128 stands for zero in the data rows.
Each row below has a hidden score, from 0 to 20, with 10 about the middle. What is it? The score is a weighted sum of the row's numbers plus the product of two more (or one squared), each taken from its middle value.
166:109:123:134:164:89:92:128:82:129:142:126:125:125:158:130:122:118:135:130:134:143:108:119:101:133:152:124:135:116:126:114 >> 12
140:129:121:120:139:118:113:156:125:139:133:144:132:103:135:141:126:127:138:129:135:137:148:132:132:119:148:121:124:148:142:136 >> 12
60:141:151:133:98:144:151:107:189:98:124:126:139:169:142:102:121:122:120:154:145:82:86:164:158:116:100:198:129:139:89:149 >> 17
148:121:119:112:133:120:112:139:109:135:122:139:122:123:138:137:120:128:135:122:136:138:133:126:117:120:143:144:112:133:127:119 >> 11
133:129:130:111:117:124:118:145:136:120:126:142:130:104:134:143:119:127:137:124:140:131:149:127:112:115:143:129:113:136:145:135 >> 7
118:126:88:229:139:135:120:179:124:149:79:137:136:164:60:111:95:140:175:126:128:110:179:161:185:122:148:173:82:106:193:164 >> 17
134:148:78:166:176:125:145:188:143:160:96:136:144:120:92:138:102:147:150:136:161:151:185:148:170:111:124:154:96:153:186:162 >> 15
157:127:144:126:139:95:100:142:127:124:143:138:125:112:149:147:121:116:138:117:138:139:138:103:97:119:154:110:140:133:132:123 >> 7
184:105:125:159:186:68:84:122:64:150:156:124:126:118:170:119:113:127:119:144:125:157:91:111:113:147:141:115:164:94:102:88 >> 11
111:124:137:101:120:140:133:130:143:116:125:135:126:120:121:143:124:127:133:114:132:125:141:130:122:125:127:130:115:140:141:137 >> 11
23:175:155:88:72:164:190:91:166:128:202:94:142:115:135:150:112:147:141:168:186:110:132:86:117:106:63:115:176:157:74:187 >> 12
120:138:154:117:97:131:129:136:172:110:121:147:135:129:150:149:114:122:140:118:143:117:130:139:111:108:148:147:125:145:109:147 >> 10
123:142:82:174:179:123:121:201:147:152:118:146:135:104:95:132:118:148:156:133:161:141:188:135:170:108:130:146:99:154:190:178 >> 16
70:145:151:112:105:152:160:101:172:106:125:112:138:138:126:120:125:128:121:146:145:96:110:139:145:125:95:150:134:145:107:149 >> 8
149:130:151:131:110:120:107:124:126:122:113:146:123:125:159:153:111:117:140:127:135:139:133:115:95:123:147:133:131:130:122:131 >> 2
140:134:101:114:137:128:121:152:115:129:121:139:126:119:127:137:119:126:139:118:139:146:140:134:135:114:139:142:118:135:140:136 >> 12
87:103:116:186:118:156:141:88:158:101:91:99:118:194:61:65:153:125:101:128:76:63:91:150:199:160:92:133:115:80:131:102 >> 11
102:140:130:80:117:175:167:114:136:110:169:127:125:129:112:144:135:128:137:118:143:134:144:110:119:124:114:89:138:141:129:139 >> 18
126:131:112:107:126:136:128:143:138:122:127:135:133:115:117:140:119:126:142:120:137:140:148:132:128:113:137:130:113:138:153:132 >> 10
155:123:119:125:137:110:121:148:97:146:125:125:133:100:150:136:119:137:119:144:124:160:123:125:127:138:123:135:138:136:119:112 >> 8
143:127:145:115:113:113:110:135:143:125:134:146:126:117:154:150:119:127:141:121:132:129:138:121:103:122:150:125:125:141:127:133 >> 6
125:153:117:91:110:186:176:88:147:110:192:108:118:162:71:121:185:96:94:133:126:112:137:101:156:137:105:30:150:95:87:92 >> 14
143:131:127:118:131:118:116:137:111:129:114:138:123:111:134:138:123:123:135:121:131:148:126:125:117:123:141:133:108:137:137:118 >> 4
128:121:135:106:123:155:132:130:114:126:126:139:137:121:140:144:124:127:145:122:138:142:142:128:109:121:137:133:119:140:142:141 >> 14
145:138:92:148:144:146:144:144:136:127:110:123:125:155:82:131:108:121:148:124:130:126:154:143:162:119:141:136:94:114:160:118 >> 12
54:149:141:75:75:179:181:58:171:99:207:66:118:149:80:92:192:117:62:161:134:79:95:90:158:153:47:32:181:98:52:117 >> 10
107:140:148:94:120:168:154:117:128:127:148:132:129:119:131:152:123:128:144:116:148:132:146:119:103:114:114:116:131:144:135:152 >> 16
141:128:150:137:135:117:125:115:107:141:102:135:129:125:163:146:112:148:138:108:115:149:135:120:76:138:143:133:136:130:128:137 >> 7
102:143:152:109:107:161:149:120:136:123:125:125:132:117:145:155:113:132:155:128:146:137:155:110:97:107:119:132:139:139:128:159 >> 10
140:132:161:124:111:142:119:119:127:139:115:137:123:127:158:152:112:129:149:115:133:143:140:119:82:126:134:143:129:135:124:135 >> 9
145:128:119:114:146:110:115:153:118:135:125:134:131:104:133:139:124:120:129:122:133:140:144:133:121:122:140:133:112:139:142:130 >> 10
175:106:113:156:195:66:91:114:54:153:151:117:132:126:156:111:123:125:124:131:121:142:95:117:111:147:154:129:144:116:125:107 >> 11
87:140:148:114:117:144:146:117:169:108:119:127:123:135:132:130:123:133:132:138:146:108:125:142:132:116:112:152:130:142:124:143 >> 14
128:130:123:108:129:133:131:145:132:126:116:138:120:113:122:142:122:125:144:119:138:136:144:135:125:118:138:134:112:142:144:138 >> 11
166:107:128:137:160:90:90:128:92:131:134:120:124:119:158:131:118:115:137:127:131:141:114:118:101:136:146:128:133:116:122:107 >> 10
95:135:135:97:124:156:168:112:147:129:158:116:137:111:121:140:124:148:127:126:130:131:144:120:115:132:113:117:124:149:137:137 >> 16
145:125:112:121:136:110:115:145:114:130:135:146:128:109:139:135:122:125:136:128:135:147:130:122:122:117:142:135:125:132:131:123 >> 11
31:184:149:35:46:186:212:63:164:109:255:68:131:123:93:126:174:135:93:162:170:108:114:57:129:128:45:10:208:131:35:144 >> 10
159:117:128:139:158:87:99:135:100:128:140:135:122:114:153:134:126:115:128:133:136:144:118:114:110:134:154:121:136:118:125:112 >> 9
141:126:152:110:124:120:115:133:128:117:123:138:122:116:154:149:119:129:139:122:137:137:135:119:97:119:146:131:127:141:124:134 >> 9
169:119:154:136:136:109:111:124:95:151:120:138:126:125:165:135:110:129:133:124:121:157:115:124:94:138:135:138:147:120:107:103 >> 8
149:121:130:112:131:128:120:140:120:123:121:137:127:114:137:145:123:119:134:123:133:139:143:122:111:119:145:137:121:138:131:137 >> 11
109:106:100:185:124:127:119:164:126:131:98:141:126:146:76:107:109:150:159:115:119:96:159:160:177:134:152:157:90:121:190:157 >> 15
119:127:131:124:123:127:113:155:139:114:130:148:127:125:117:126:121:136:147:108:129:107:146:147:142:113:149:140:110:143:158:147 >> 14
135:132:114:102:115:139:140:144:117:141:120:138:133:112:136:138:116:143:124:131:128:148:144:140:135:115:121:139:127:143:136:124 >> 13
144:126:122:116:137:112:113:146:121:132:133:137:128:104:139:141:122:129:136:130:142:145:140:131:117:123:150:122:119:140:141:134 >> 9
151:118:98:139:159:84:120:138:87:151:135:120:144:110:148:117:124:147:122:129:130:153:113:135:129:139:142:145:127:135:135:119 >> 7
152:122:123:122:143:105:103:141:112:127:148:142:130:103:149:140:122:122:138:121:136:140:137:122:111:119:147:116:125:138:135:126 >> 10
122:132:131:100:117:151:141:128:140:119:126:125:120:126:112:139:121:121:132:116:134:123:146:141:131:119:126:126:114:133:148:136 >> 11
174:113:116:155:176:86:78:122:62:147:138:124:128:130:159:115:125:115:126:130:128:143:91:117:112:139:149:141:138:103:118:117 >> 8
147:122:116:115:130:128:128:142:116:145:125:142:131:121:134:138:122:119:137:121:132:150:136:136:129:122:139:143:116:142:139:131 >> 10
43:95:135:255:0:186:178:0:226:90:36:24:99:255:15:0:255:136:0:186:0:10:0:125:255:242:0:14:188:0:0:0 >> 5
139:131:144:113:119:119:114:143:148:120:129:150:131:111:142:149:121:120:141:123:139:128:146:124:107:119:145:124:129:135:133:133 >> 9
29:161:144:91:87:161:192:79:178:121:190:80:134:133:123:125:134:130:112:165:172:96:110:111:142:124:60:125:167:142:68:166 >> 10
138:137:92:137:156:119:125:179:138:147:110:135:131:106:113:135:115:129:142:134:155:152:165:140:162:111:128:142:102:155:162:158 >> 12
140:126:137:114:123:121:109:138:127:127:120:141:125:113:143:147:123:128:135:117:135:136:138:119:101:119:143:126:115:147:139:131 >> 8
97:143:157:112:99:146:144:122:167:106:115:136:126:128:150:143:117:129:134:131:141:118:136:131:121:107:130:152:137:149:110:148 >> 13
120:131:135:109:120:134:141:126:142:124:126:134:132:102:134:148:116:141:132:116:127:131:143:136:113:129:132:133:119:152:142:143 >> 7
140:121:109:119:141:117:117:152:109:133:126:135:133:112:133:136:126:124:132:138:143:152:137:140:129:113:144:143:114:137:134:133 >> 16
134:140:99:127:139:132:123:169:134:138:111:144:130:110:110:139:113:132:141:130:146:144:160:142:147:115:132:142:95:142:162:151 >> 9
118:134:135:110:127:128:143:131:141:137:132:138:138:108:129:141:121:145:136:122:124:131:154:132:119:122:138:136:117:148:154:144 >> 6
100:132:114:154:116:172:151:79:161:103:125:87:112:182:59:84:173:105:88:134:88:77:102:120:175:155:87:78:141:72:108:94 >> 9
140:127:141:115:121:113:115:137:124:127:128:141:137:115:145:149:119:121:138:121:134:134:139:122:102:116:146:130:119:138:132:127 >> 8
121:131:123:105:124:139:150:129:129:141:131:140:135:109:125:144:121:146:137:118:123:138:150:128:115:128:136:130:120:150:150:136 >> 9
52:150:137:94:101:163:177:85:171:103:159:92:130:140:112:112:139:122:104:154:149:99:104:112:141:125:68:114:150:135:87:151 >> 11
60:163:148:73:109:165:194:95:145:135:200:108:141:116:114:143:132:156:129:134:148:128:145:91:114:133:85:77:165:153:110:163 >> 12
106:136:153:109:95:152:161:127:147:129:115:131:136:111:145:150:108:138:127:130:132:139:137:134:125:113:111:142:140:136:124:136 >> 11
129:142:160:122:91:131:140:127:147:136:102:137:137:125:163:156:108:135:132:128:126:151:132:128:101:121:123:141:142:140:110:135 >> 5
129:126:135:114:123:120:121:145:145:120:129:153:127:109:132:137:122:138:142:114:137:133:142:124:123:119:153:128:126:143:148:136 >> 8
117:136:153:110:106:141:137:125:145:129:117:132:129:118:152:155:117:120:141:124:141:133:136:122:95:125:133:138:133:147:120:146 >> 6
139:131:126:110:132:120:110:147:118:132:121:139:128:107:134:143:122:127:133:130:137:136:142:125:122:113:138:128:111:135:141:129 >> 9
138:147:104:122:132:148:141:151:131:128:113:141:127:142:97:136:113:117:141:129:138:133:154:149:147:113:135:137:95:130:157:127 >> 13
104:118:103:180:132:147:156:109:139:129:94:113:128:164:64:91:130:144:121:125:77:89:130:150:167:161:120:127:114:94:162:116 >> 9
111:117:100:183:132:134:114:178:128:133:110:141:133:137:80:109:112:151:160:115:129:107:168:152:175:127:149:158:97:133:194:159 >> 13
111:126:151:123:113:136:124:130:163:104:124:153:123:148:131:120:120:128:138:117:136:89:109:164:154:116:135:171:120:138:128:145 >> 14
125:130:147:121:111:118:133:129:141:128:128:146:134:115:148:150:112:136:134:121:126:136:147:130:106:124:147:130:135:145:129:131 >> 10
135:130:121:117:132:125:137:126:104:139:124:130:139:113:139:137:118:142:134:118:119:152:139:131:103:133:140:131:126:142:141:134 >> 8
144:127:138:112:126:127:134:147:124:142:115:139:129:108:148:146:117:141:128:124:128:148:137:130:122:119:128:131:139:140:124:127 >> 14
139:134:94:125:154:102:142:159:121:149:134:127:143:97:124:137:119:142:132:126:133:149:158:139:141:124:135:136:110:156:154:141 >> 10
115:131:160:115:110:130:126:127:154:118:115:143:133:115:150:156:112:128:141:125:139:133:137:114:94:117:142:131:129:139:124:144 >> 7
110:133:140:100:121:150:144:128:147:118:122:132:123:121:117:138:125:128:130:124:132:124:143:130:129:115:131:128:122:136:140:138 >> 12
130:129:110:108:139:136:151:139:117:136:126:130:134:108:125:139:117:149:130:114:127:148:160:140:122:129:135:133:116:157:146:138 >> 15
143:126:146:117:124:123:111:125:116:131:117:140:121:124:154:147:119:118:138:114:133:135:128:117:93:117:144:142:124:135:125:123 >> 7
152:138:142:129:141:81:122:141:133:128:158:142:133:99:148:144:123:135:139:117:131:143:138:128:107:127:162:104:147:146:135:121 >> 8
140:127:128:117:138:107:109:155:134:121:144:146:127:106:134:141:128:123:148:117:148:125:152:127:121:119:153:115:126:144:143:143 >> 13
166:128:135:134:151:95:98:128:95:139:139:137:122:127:159:133:120:120:137:129:130:139:121:113:100:135:145:128:137:117:121:112 >> 6
158:124:139:131:122:113:113:133:105:157:126:127:134:114:161:138:112:126:127:127:124:161:119:125:103:128:134:134:144:120:121:109 >> 5
118:131:151:115:105:137:132:126:152:120:117:143:125:122:152:154:116:124:141:124:138:133:140:123:98:118:138:144:131:139:125:139 >> 8
119:126:131:125:123:131:119:152:143:117:128:139:133:127:117:128:125:135:143:117:136:109:146:148:141:121:143:144:114:137:159:142 >> 12
66:147:159:119:98:142:164:105:180:104:132:114:128:149:141:123:119:130:126:148:155:108:105:146:149:113:104:168:137:144:92:149 >> 15
163:138:140:125:145:94:103:138:121:123:145:135:115:109:153:145:121:120:135:130:136:140:128:112:109:132:153:111:136:132:128:122 >> 2
183:95:126:155:190:80:81:117:52:146:140:126:123:145:163:107:119:111:128:133:132:139:79:119:110:150:154:148:147:108:117:101 >> 16
137:127:147:121:123:135:113:123:124:139:118:136:132:122:152:150:116:120:143:120:134:139:134:114:97:123:141:139:121:138:131:133 >> 7
168:110:120:142:165:88:83:126:75:138:132:126:119:123:157:121:125:116:126:132:136:141:101:120:113:134:145:142:133:122:119:110 >> 9
109:124:129:130:126:121:141:136:149:119:131:132:132:132:113:120:121:145:135:117:115:107:128:152:148:139:147:157:114:142:156:146 >> 8
140:126:136:116:124:129:117:135:117:127:131:138:130:114:143:148:121:122:142:119:134:140:142:125:102:113:140:137:117:140:133:134 >> 10
93:151:159:129:94:141:169:113:169:127:119:133:134:129:160:156:108:148:135:131:137:128:140:125:93:122:128:156:135:156:107:155 >> 6
95:123:137:123:127:147:137:116:157:106:119:122:135:143:101:113:129:123:125:130:123:97:117:138:160:126:114:144:120:124:140:131 >> 11
143:126:126:113:131:126:105:139:118:131:129:142:122:109:139:141:119:129:138:120:137:145:137:132:110:115:143:133:124:140:139:142 >> 12
142:141:111:103:129:155:150:133:125:130:133:137:120:145:106:141:127:115:138:109:145:134:155:131:139:116:136:123:103:141:137:127 >> 13
177:106:116:149:177:85:104:119:63:156:134:126:130:131:158:108:120:131:126:131:122:143:89:118:103:144:149:149:144:118:135:111 >> 13
101:138:157:113:99:142:141:129:165:115:115:143:129:122:150:152:117:134:143:126:136:116:140:138:109:116:139:152:127:149:113:137 >> 13
119:130:149:110:106:137:130:127:145:116:119:137:129:120:146:156:119:131:143:119:138:137:142:125:111:114:127:140:122:146:126:146 >> 9
168:126:118:137:176:75:92:142:94:131:157:129:130:103:149:136:126:117:127:138:138:140:122:105:106:128:151:108:139:127:119:116 >> 11
132:128:155:116:102:129:121:135:163:116:136:148:130:123:148:144:116:123:146:122:144:122:134:141:108:118:145:143:129:148:126:136 >> 9
126:127:119:117:128:134:128:152:138:125:124:136:130:113:115:138:117:130:142:112:135:127:157:141:136:129:142:138:107:144:152:144 >> 10
136:132:163:134:114:138:125:119:122:127:105:132:130:137:159:154:111:127:148:126:137:140:133:107:88:123:137:142:136:126:123:139 >> 5
159:118:150:129:135:110:107:123:105:128:115:141:121:131:159:147:118:110:144:120:132:143:127:117:91:124:145:142:125:125:130:127 >> 6
112:134:142:112:120:137:150:122:134:133:112:127:135:113:142:147:117:142:140:124:130:141:148:125:96:118:136:129:122:149:136:145 >> 9
102:121:132:123:120:139:128:130:158:107:128:141:131:146:124:115:122:125:141:119:127:92:118:159:153:120:130:161:118:139:136:144 >> 16
161:113:131:139:152:106:87:123:79:137:117:133:130:136:160:124:117:116:134:129:126:138:107:121:108:134:144:151:132:112:123:119 >> 7
98:139:151:120:102:144:138:125:170:112:124:134:129:134:138:135:117:125:141:129:146:105:124:144:132:112:128:154:126:143:121:139 >> 10
116:138:136:106:129:154:160:120:116:142:127:132:138:116:138:145:123:146:139:116:122:148:140:126:110:129:128:131:135:148:143:147 >> 12
134:125:116:118:147:109:108:155:127:131:132:139:129:100:128:145:125:130:135:129:142:140:151:124:126:117:148:123:116:140:147:144 >> 12
140:141:104:137:166:96:111:174:124:148:139:138:138:89:127:136:129:135:130:137:157:146:158:129:146:109:122:128:114:148:151:154 >> 14
177:112:127:147:182:71:85:124:79:131:154:130:118:124:159:124:121:114:127:134:136:137:100:115:111:136:156:124:141:115:119:109 >> 10
77:88:120:255:80:163:145:54:177:109:52:68:108:253:29:20:199:125:57:151:4:23:52:146:223:190:56:99:130:12:79:62 >> 16
174:108:114:155:190:79:97:117:62:146:137:118:128:133:157:118:119:129:122:125:118:143:97:122:104:148:155:138:137:113:121:110 >> 15
130:131:138:117:130:136:140:121:114:136:118:134:134:119:150:144:116:149:141:120:122:144:142:126:95:127:134:133:131:151:137:146 >> 13
139:127:138:112:131:128:119:137:118:125:114:153:124:112:139:143:118:123:139:125:134:139:135:133:117:111:141:142:113:142:138:132 >> 11
114:125:127:116:137:152:147:123:146:112:131:117:126:132:98:123:132:120:132:134:130:114:141:122:139:129:122:123:114:124:146:126 >> 11
68:125:127:158:106:155:154:52:182:90:111:62:120:199:61:45:195:120:57:163:75:46:57:127:196:170:41:92:152:62:81:94 >> 8
78:147:155:95:106:166:166:108:156:122:150:118:134:120:137:146:119:133:141:135:151:130:141:117:106:115:108:124:140:144:116:157 >> 11
126:132:131:107:122:143:129:140:128:127:124:140:126:118:131:141:121:126:140:120:137:136:150:135:129:117:135:134:121:141:151:135 >> 10
151:121:137:123:139:104:105:155:133:121:142:149:132:105:143:146:125:124:137:119:144:136:146:121:114:123:158:110:130:141:131:127 >> 12
131:132:123:112:134:120:144:133:111:141:126:133:133:112:132:143:119:140:135:123:121:146:146:133:114:132:141:133:115:147:153:137 >> 7
144:130:132:117:137:108:128:134:118:132:127:137:132:105:140:146:123:139:132:110:124:143:138:125:105:134:143:123:122:144:142:132 >> 5
138:134:119:113:136:114:122:157:129:132:125:136:143:107:126:142:120:128:137:127:145:137:153:127:130:117:144:129:117:139:155:137 >> 9
124:133:103:124:135:125:143:153:120:145:117:140:141:113:105:141:113:143:140:126:129:148:163:138:138:125:142:133:109:149:168:146 >> 11
125:135:94:165:135:126:125:168:132:134:98:147:125:138:81:122:105:139:155:117:134:120:166:145:159:119:137:151:90:130:182:148 >> 13
148:119:121:119:137:121:115:139:105:127:115:137:132:123:143:133:126:119:138:116:132:147:125:137:113:127:141:147:120:141:133:128 >> 12
135:128:126:103:128:126:117:139:127:123:125:140:131:109:129:145:125:131:143:118:139:144:147:133:119:116:141:134:114:142:151:136 >> 8
152:127:141:128:139:105:119:149:123:133:152:147:128:103:152:142:120:141:133:122:134:154:138:117:108:126:142:103:159:131:132:110 >> 14
114:137:130:105:127:168:148:119:144:114:129:130:128:129:105:131:130:116:129:122:132:118:141:129:129:120:124:121:120:132:141:131 >> 12
126:137:132:99:127:150:141:136:128:126:132:133:128:124:121:144:120:125:141:120:140:129:146:129:117:115:137:130:112:143:144:132 >> 13
149:126:109:124:138:116:116:154:113:142:123:142:125:121:130:131:123:123:133:124:138:151:133:136:133:123:137:150:109:128:144:123 >> 8
158:121:114:132:172:87:96:145:99:141:143:130:115:103:146:129:128:118:128:134:140:139:119:121:121:131:143:123:136:129:131:127 >> 10
182:107:123:148:177:80:87:119:71:133:143:120:127:130:156:118:120:107:134:120:133:147:88:118:108:142:155:136:141:107:116:103 >> 10
145:130:112:128:154:103:106:158:117:143:138:133:127:98:131:133:127:124:132:133:146:146:146:124:134:117:135:125:118:136:137:135 >> 10
165:115:140:130:131:108:98:124:112:131:130:140:126:118:158:148:121:105:137:120:128:147:121:107:88:125:150:125:138:118:120:120 >> 5
118:140:156:113:96:129:135:126:156:116:121:133:122:122:153:150:112:124:140:122:141:132:143:129:108:115:135:143:126:144:125:142 >> 5
154:124:140:121:155:89:99:147:126:128:157:150:130:99:148:147:124:120:142:124:145:138:136:117:107:119:156:100:135:133:123:126 >> 15
93:152:148:101:104:166:163:120:131:142:137:122:139:118:150:153:112:153:143:130:146:147:143:120:101:110:101:130:149:145:128:143 >> 12
141:133:123:114:135:115:113:149:123:129:128:140:128:105:130:140:122:121:133:121:136:136:146:128:118:120:143:128:116:136:140:136 >> 8
152:121:141:124:137:117:104:130:105:127:123:136:129:121:152:144:120:127:132:131:130:141:129:126:100:126:143:136:134:120:131:129 >> 9
43:168:154:76:88:173:192:92:163:118:208:95:126:119:121:143:120:143:135:149:173:117:136:83:116:110:69:91:182:149:83:184 >> 14
159:129:134:122:128:100:102:127:104:130:127:134:126:122:155:140:119:118:139:121:132:139:128:116:101:121:151:127:130:126:124:122 >> 4
113:130:157:123:107:150:133:119:135:136:105:135:131:123:158:156:110:135:157:122:141:128:141:111:85:114:120:142:140:136:136:154 >> 8
86:132:127:111:125:173:159:88:160:115:147:98:120:158:82:100:162:111:96:140:115:92:107:116:156:142:77:85:143:103:108:114 >> 16
146:128:126:120:146:105:127:131:103:137:136:132:137:105:146:139:123:135:130:120:122:146:131:127:108:129:142:118:124:145:137:118 >> 8
115:144:133:93:123:161:156:116:137:117:148:120:131:130:108:137:134:119:132:123:144:124:145:116:120:119:125:106:127:136:141:125 >> 11
123:133:139:95:115:150:140:122:130:123:133:134:127:116:133:148:121:133:140:120:140:135:148:120:104:122:129:133:123:143:143:140 >> 8
156:124:117:130:158:87:94:138:91:139:139:136:124:116:149:132:123:122:126:130:138:147:123:130:118:133:148:135:123:124:124:120 >> 9
94:98:81:243:115:144:119:174:121:137:77:140:139:170:62:93:101:154:174:116:108:85:164:163:193:136:150:185:90:103:193:168 >> 19
157:117:133:132:140:87:96:130:105:127:127:135:124:114:150:141:122:110:135:125:135:142:128:110:101:126:151:112:134:127:120:112 >> 10
162:127:141:131:141:91:104:140:133:124:151:137:123:115:148:150:122:113:138:122:137:142:133:108:99:121:158:106:132:132:118:120 >> 8
148:112:100:135:159:97:99:144:86:137:135:129:128:120:146:117:124:121:126:132:130:145:96:136:127:133:144:154:129:136:120:123 >> 15
96:130:124:177:71:181:167:36:184:92:123:53:102:225:36:47:240:105:18:160:43:49:63:91:198:185:47:7:160:27:39:49 >> 6
140:129:157:132:113:136:115:118:127:138:113:134:125:131:164:151:111:116:148:128:130:141:134:115:86:121:140:143:129:128:121:134 >> 5
133:128:118:109:126:134:131:148:133:127:122:141:133:114:121:141:121:124:136:129:137:134:148:134:132:115:136:136:112:140:146:138 >> 11
90:117:121:205:19:194:171:10:205:88:103:45:93:250:17:19:255:92:0:170:4:30:36:95:218:204:24:0:168:0:0:15 >> 2
112:130:120:105:127:168:153:102:141:110:151:112:116:145:84:126:150:115:115:125:124:110:136:116:143:132:110:78:120:111:123:112 >> 16
168:113:109:145:165:93:90:134:68:136:137:131:127:124:152:110:127:116:123:131:131:146:96:135:126:141:147:154:129:117:126:117 >> 7
62:98:125:185:115:137:117:108:169:95:101:129:129:224:102:33:132:139:123:129:104:31:36:202:226:147:104:235:116:109:123:147 >> 18
142:125:134:115:124:114:111:146:127:116:141:149:133:97:132:142:117:127:135:120:140:133:146:120:120:110:149:125:123:135:139:137 >> 9
114:129:116:162:115:171:155:78:155:97:125:91:115:191:52:84:177:104:84:132:84:80:109:127:169:157:93:67:123:63:111:66 >> 10
84:156:171:132:78:158:178:119:149:141:117:126:138:127:164:163:95:158:149:144:142:151:143:118:94:113:98:148:163:145:104:156 >> 14
135:147:93:139:173:114:120:177:128:154:121:129:138:101:119:134:125:131:126:138:159:152:147:133:149:112:123:142:116:154:152:154 >> 13
151:132:123:131:157:95:119:132:108:141:143:136:133:100:148:135:119:141:129:123:129:145:134:126:98:138:150:114:124:143:138:125 >> 6
122:134:131:103:128:151:144:126:133:128:132:125:127:118:122:144:122:124:140:117:139:139:152:123:124:115:131:127:118:139:147:142 >> 10
177:110:118:145:174:89:87:125:63:134:128:122:130:130:159:113:126:110:132:128:132:142:96:120:110:142:153:151:133:108:123:109 >> 6
176:115:130:149:168:80:85:125:79:135:139:133:124:121:155:127:124:118:126:127:132:146:103:107:103:139:148:129:141:117:125:108 >> 5
134:120:128:112:123:118:114:149:131:123:129:132:120:110:132:144:123:124:142:118:139:131:153:128:119:122:151:132:113:136:144:135 >> 9
123:128:133:131:132:122:110:158:145:109:155:162:139:118:124:126:130:135:148:101:139:114:143:145:145:117:163:131:126:146:154:152 >> 14
159:115:128:132:148:109:97:129:93:130:129:129:125:120:153:130:122:117:132:125:130:150:116:124:107:131:148:143:128:128:124:123 >> 10
175:114:105:148:175:79:82:130:68:139:137:131:120:129:154:107:122:115:123:136:134:143:91:123:120:134:144:148:132:114:115:108 >> 8
121:129:130:115:133:139:125:137:143:108:117:134:128:121:107:136:114:129:141:114:137:116:149:136:132:118:136:134:110:132:161:136 >> 10
156:121:98:139:168:88:100:146:85:145:135:127:125:116:145:116:132:127:117:137:140:152:106:131:140:135:135:150:126:134:125:123 >> 9
141:124:144:110:119:127:110:138:127:123:130:134:132:113:144:145:121:119:141:113:136:133:134:108:108:122:149:128:125:136:130:132 >> 6
128:129:134:111:132:136:140:123:115:148:125:131:136:103:138:144:120:141:136:122:119:143:144:132:106:131:132:126:116:150:143:137 >> 10
123:132:108:134:139:123:112:172:138:131:125:138:140:111:102:138:122:130:145:127:145:128:166:136:142:116:144:130:105:147:172:153 >> 12
118:128:141:109:115:134:121:136:147:113:124:138:127:119:124:139:117:120:140:117:139:120:136:140:124:114:134:142:115:141:142:142 >> 9
60:101:125:223:74:171:155:26:198:97:77:56:99:243:35:0:230:124:19:165:9:18:17:136:228:202:26:80:157:12:48:55 >> 7
180:114:148:150:149:106:103:122:75:148:121:124:128:137:172:126:110:129:127:124:122:153:99:124:106:135:138:142:149:112:116:98 >> 11
152:116:135:126:142:101:114:126:93:146:130:125:135:113:151:131:118:138:123:127:122:147:124:122:103:131:150:130:137:135:132:121 >> 9
71:153:151:95:107:167:168:108:153:120:155:114:135:115:132:150:117:138:140:136:155:121:136:111:109:112:95:121:140:148:119:153 >> 11
140:123:132:129:133:131:134:121:92:150:126:134:138:124:148:138:118:141:138:113:119:147:126:135:93:126:143:147:125:134:145:138 >> 15
